In the data rows, the value 500 means zero.
Here are some points, each followed by its number:
  550  553  421  434  498  506  604  462  507  568  534  532  431  388  633  472  516  538  450  456  423  513  438  529  407  463  562 0
  436  613  428  493  573  598  574  520  364  480  607  428  555  551  547  390  538  571  552  540  465  497  515  457  609  577  485 1
  482  427  460  507  463  495  448  546  459  503  528  608  487  585  481  504  559  410  559  593  540  486  500  452  506  458  473 2
  548  485  525  556  575  626  420  484  400  542  485  490  590  566  428  588  683  570  552  658  448  406  533  608  585  601  434 3
  463  456  539  500  499  456  481  516  531  430  505  467  560  570  421  485  386  433  479  401  575  518  574  401  526  483  567 4
  499  552  560  546  513  400  436  586  493  425  452  346  488  525  371  347  276  409  426  307  612  563  702  341  481  512  577 5
  443  380  550  510  571  603  478  469  378  571  582  346  641  533  326  373  535  562  566  473  510  583  548  528  445  467  566 6
  505  755  472  584  505  407  641  411  361  591  556  515  411  471  722  518  632  653  547  580  439  461  396  381  649  448  359 7
  648  425  423  399  491  734  573  396  612  434  303  212  757  315  477  312  498  507  431  417  394  701  337  630  472  664  446 8
  653  516  433  559  454  626  594  454  329  584  556  339  638  439  650  351  698  560  579  519  449  528  422  471  647  584  402 9
  448  511  432  551  470  580  509  480  445  536  527  483  494  534  534  464  579  492  584  588  473  504  456  508  537  536  459 10
  428  483  488  534  479  498  485  542  506  491  559  583  354  507  510  527  510  520  506  519  538  514  513  462  522  476  508 11
  258  564  624  488  521  266  498  620  526  397  666  660  191  580  495  584  486  574  474  233  859  385  638  135  371  211  758 12
  507  554  436  443  498  516  579  418  465  609  551  474  473  447  564  423  619  554  597  487  436  499  429  544  477  493  472 13
  443  562  398  462  332  465  625  487  528  564  534  629  389  455  666  522  445  487  571  544  457  496  458  397  490  450  437 14
  446  599  476  488  423  339  480  430  581  461  521  608  516  583  612  621  297  529  484  459  571  430  486  497  425  498  621 15
  539  396  523  551  564  412  456  563  540  431  461  446  473  493  407  543  415  468  327  362  594  577  509  428  373  430  555 16
  466  483  562  454  501  397  519  448  639  522  627  628  374  540  543  558  383  510  570  404  616  427  478  524  483  406  626 17
  576  421  513  472  586  562  509  526  440  585  470  396  663  553  406  361  630  489  538  459  529  637  509  577  470  550  442 18
  598  577  371  473  364  494  610  366  480  638  354  655  448  315  543  536  496  371  608  625  427  482  348  492  481  521  415 19
  523  512  562  526  467  393  425  469  437  456  496  473  564  600  499  634  335  426  460  404  581  462  523  460  527  493  564 20
  482  458  477  428  509  542  486  504  576  532  472  505  580  521  441  460  600  471  483  585  429  509  485  631  397  521  508 21
  587  486  459  501  488  462  369  400  439  559  248  482  784  462  409  506  550  380  407  572  413  378  428  648  380  633  331 22
  504  489  529  499  567  476  488  547  515  432  451  402  529  584  392  495  333  437  491  472  606  543  565  407  531  509  589 23
  582  453  626  604  577  534  308  481  400  496  452  389  636  714  161  512  609  395  508  475  559  552  708  659  632  567  537 24
  545  560  421  470  461  459  591  438  423  554  521  498  448  438  625  492  536  519  624  487  503  509  466  464  520  462  493 25
  518  484  546  426  530  515  518  412  640  502  549  569  446  456  632  604  474  565  464  451  444  453  397  652  469  543  533 26
  511  586  502  426  628  233  328  457  684  431  621  720  475  614  394  731  311  523  344  243  680  291  604  605  351  504  803 27
  548  579  495  536  437  411  591  542  335  490  547  421  470  544  401  393  430  457  547  375  597  542  613  284  599  500  531 28
  514  585  474  478  464  500  597  476  401  498  541  450  464  525  493  406  504  463  588  517  519  543  502  376  593  492  483 29
  468  507  475  488  461  464  511  471  492  500  512  583  448  519  527  530  502  499  538  528  510  466  502  493  475  455  509 30
  511  586  497  429  499  456  430  499  496  549  460  612  562  544  553  533  603  535  475  579  513  405  455  579  355  475  340 31
  489  436  471  515  516  596  540  509  485  492  530  416  526  447  517  413  556  544  521  481  530  619  435  488  586  567  492 32
  512  424  515  417  535  561  505  559  488  463  461  397  534  480  462  287  479  394  424  499  507  643  573  474  430  453  456 33
  360  425  531  459  366  790  363  560  544  495  339  498  732  501  471  463  624  519  589  813  325  577  524  686  569  626  427 34
  541  485  481  506  527  507  552  384  583  528  520  547  478  450  521  542  469  538  578  518  420  448  430  595  529  536  508 35
  407  590  503  523  530  607  529  601  388  488  504  474  509  493  554  496  632  568  475  586  446  528  564  559  545  524  447 36
  450  474  480  455  398  537  521  535  540  452  457  541  498  456  550  488  479  512  485  524  483  543  503  454  497  540  458 37
  650  253  607  528  478  457  337  538  664  445  234  538  572  616  224  672  385  348  510  438  521  521  587  628  401  507  466 38
  737  342  804  668  877  568  464  417  429  367  813  211  533  482  413  480  413  709  534  254  744  178  596  533  656  603  669 39
  586  395  471  424  501  502  476  472  609  490  379  320  649  413  373  365  382  381  360  384  496  577  474  538  482  524  553 40
  470  521  525  568  470  455  494  535  462  464  538  547  414  498  531  537  471  529  522  528  522  462  545  435  529  442  535 41
  377  480  602  438  584  405  469  537  631  399  560  642  362  487  480  608  400  586  357  366  654  434  547  549  386  444  600 42
  427  495  562  568  594  441  499  511  625  450  628  417  459  439  555  540  394  553  491  320  610  391  429  531  517  504  670 43
  506  497  587  638  732  538  513  428  443  538  701  408  465  541  429  456  489  630  572  305  605  367  615  534  630  583  667 44
  427  457  497  608  353  519  315  580  613  364  195  536  357  301  598  581  520  342  315  584  397  704  529  470  533  453  276 45
  619  570  419  476  271  617  584  415  134  661  483  380  533  648  362  234  598  264  837  776  369  608  577  299  739  538  371 46
  684  413  560  388  606  577  522  359  677  568  402  353  707  464  322  409  492  502  506  360  457  512  389  729  322  436  547 47
  559  412  540  600  438  469  450  404  479  539  382  507  482  520  421  536  623  453  515  535  457  542  442  581  449  419  466 48
  459  544  436  495  486  433  515  451  553  521  552  603  470  495  598  563  450  480  563  521  554  465  450  495  527  515  564 49
  448  464  564  608  516  535  508  573  524  473  570  541  452  450  476  543  483  615  485  366  504  509  542  486  505  457  591 50
  451  389  492  462  561  494  439  431  656  574  547  672  433  441  596  584  530  612  469  541  499  447  403  672  426  497  497 51
  437  429  518  443  572  535  415  582  600  446  502  467  527  536  441  550  479  490  489  595  466  504  549  531  532  567  471 52
Which three points above are nearest to each new point by angle? Their numbers follow each, nearest first.
  511  456  496  495  471  461  562  445  619  479  484  572  430  450  552  533  395  501  486  440  522  502  448  521  431  476  549 17 26 15
  540  563  460  419  516  619  580  526  342  512  554  401  560  460  520  392  606  507  498  523  426  590  447  544  511  528  416 9 1 36
  531  463  540  552  403  472  616  487  581  393  463  388  430  382  635  460  370  461  466  364  557  677  501  340  485  477  495 5 16 37
  501  464  473  501  512  509  500  484  571  510  494  543  459  434  506  556  510  552  535  499  504  449  443  572  498  529  525 51 35 26
  464  527  436  498  529  596  463  550  507  507  477  452  581  517  565  482  553  491  526  599  436  534  510  492  646  602  394 34 10 36
  645  590  557  450  636  535  440  588  490  419  357  280  684  355  511  423  544  468  255  489  469  518  447  598  461  543  433 8 40 22
  517  501  492  474  448  455  436  520  572  485  413  540  495  503  501  523  442  436  373  538  445  508  496  493  439  454  483 45 38 16
  455  393  439  519  410  537  465  592  588  461  319  602  466  396  592  548  548  414  414  609  437  651  456  577  432  516  354 45 37 34
  516  603  468  496  506  489  499  499  456  607  427  538  600  590  514  485  610  539  449  527  452  404  463  573  361  464  422 31 22 21
  465  486  493  494  485  617  435  608  529  523  442  501  553  488  501  514  561  477  562  628  430  545  533  573  603  586  469 34 3 52
  469  491  510  407  606  543  591  537  443  463  472  361  498  525  466  282  547  439  409  393  536  691  580  426  459  464  490 33 18 5
  414  479  577  649  412  465  468  668  465  363  395  446  275  445  564  464  582  485  368  514  492  632  563  412  490  389  354 45 11 41
  274  337  500  461  702  662  404  634  681  386  509  494  723  545  519  449  395  556  348  624  417  562  634  624  673  720  474 52 34 21
  516  497  545  489  571  432  497  509  550  484  497  554  401  478  493  573  507  543  397  408  552  463  519  556  424  402  540 42 27 16
  629  565  577  574  658  562  572  427  261  586  563  449  490  452  486  371  673  718  523  493  407  469  506  475  503  500  490 9 13 1
  483  555  489  472  527  535  485  506  422  479  514  360  595  575  460  467  477  475  521  499  528  496  525  413  624  602  530 1 28 23
  578  395  509  600  493  511  436  475  600  486  389  504  506  450  482  528  532  499  327  432  496  524  450  558  382  420  518 16 48 38
  505  503  518  514  420  506  520  509  478  530  522  514  428  485  546  522  464  493  528  493  501  524  462  468  500  510  510 14 25 11
  502  574  521  542  491  515  474  552  414  468  491  465  572  506  581  498  554  491  473  580  462  468  472  499  489  550  461 36 9 3
  400  620  412  441  186  485  562  563  569  560  528  770  219  389  844  675  459  513  457  657  516  591  242  402  472  387  477 14 30 49
  481  689  541  603  458  427  532  362  426  592  680  666  279  670  680  735  489  579  656  581  551  199  468  511  519  418  507 30 49 41
  514  525  519  515  496  409  515  503  520  496  535  576  396  510  510  552  492  570  409  477  540  452  482  501  423  419  537 42 12 27
  495  635  488  487  574  407  596  465  401  536  629  550  404  512  619  527  482  625  573  479  555  384  526  481  511  489  562 7 25 49
  477  462  458  390  469  564  519  505  530  545  463  557  602  499  513  467  585  519  536  606  429  512  521  667  377  485  474 21 34 31
  462  379  531  530  502  539  402  467  597  510  516  507  398  503  504  631  539  590  429  548  468  496  453  550  523  480  478 51 26 52
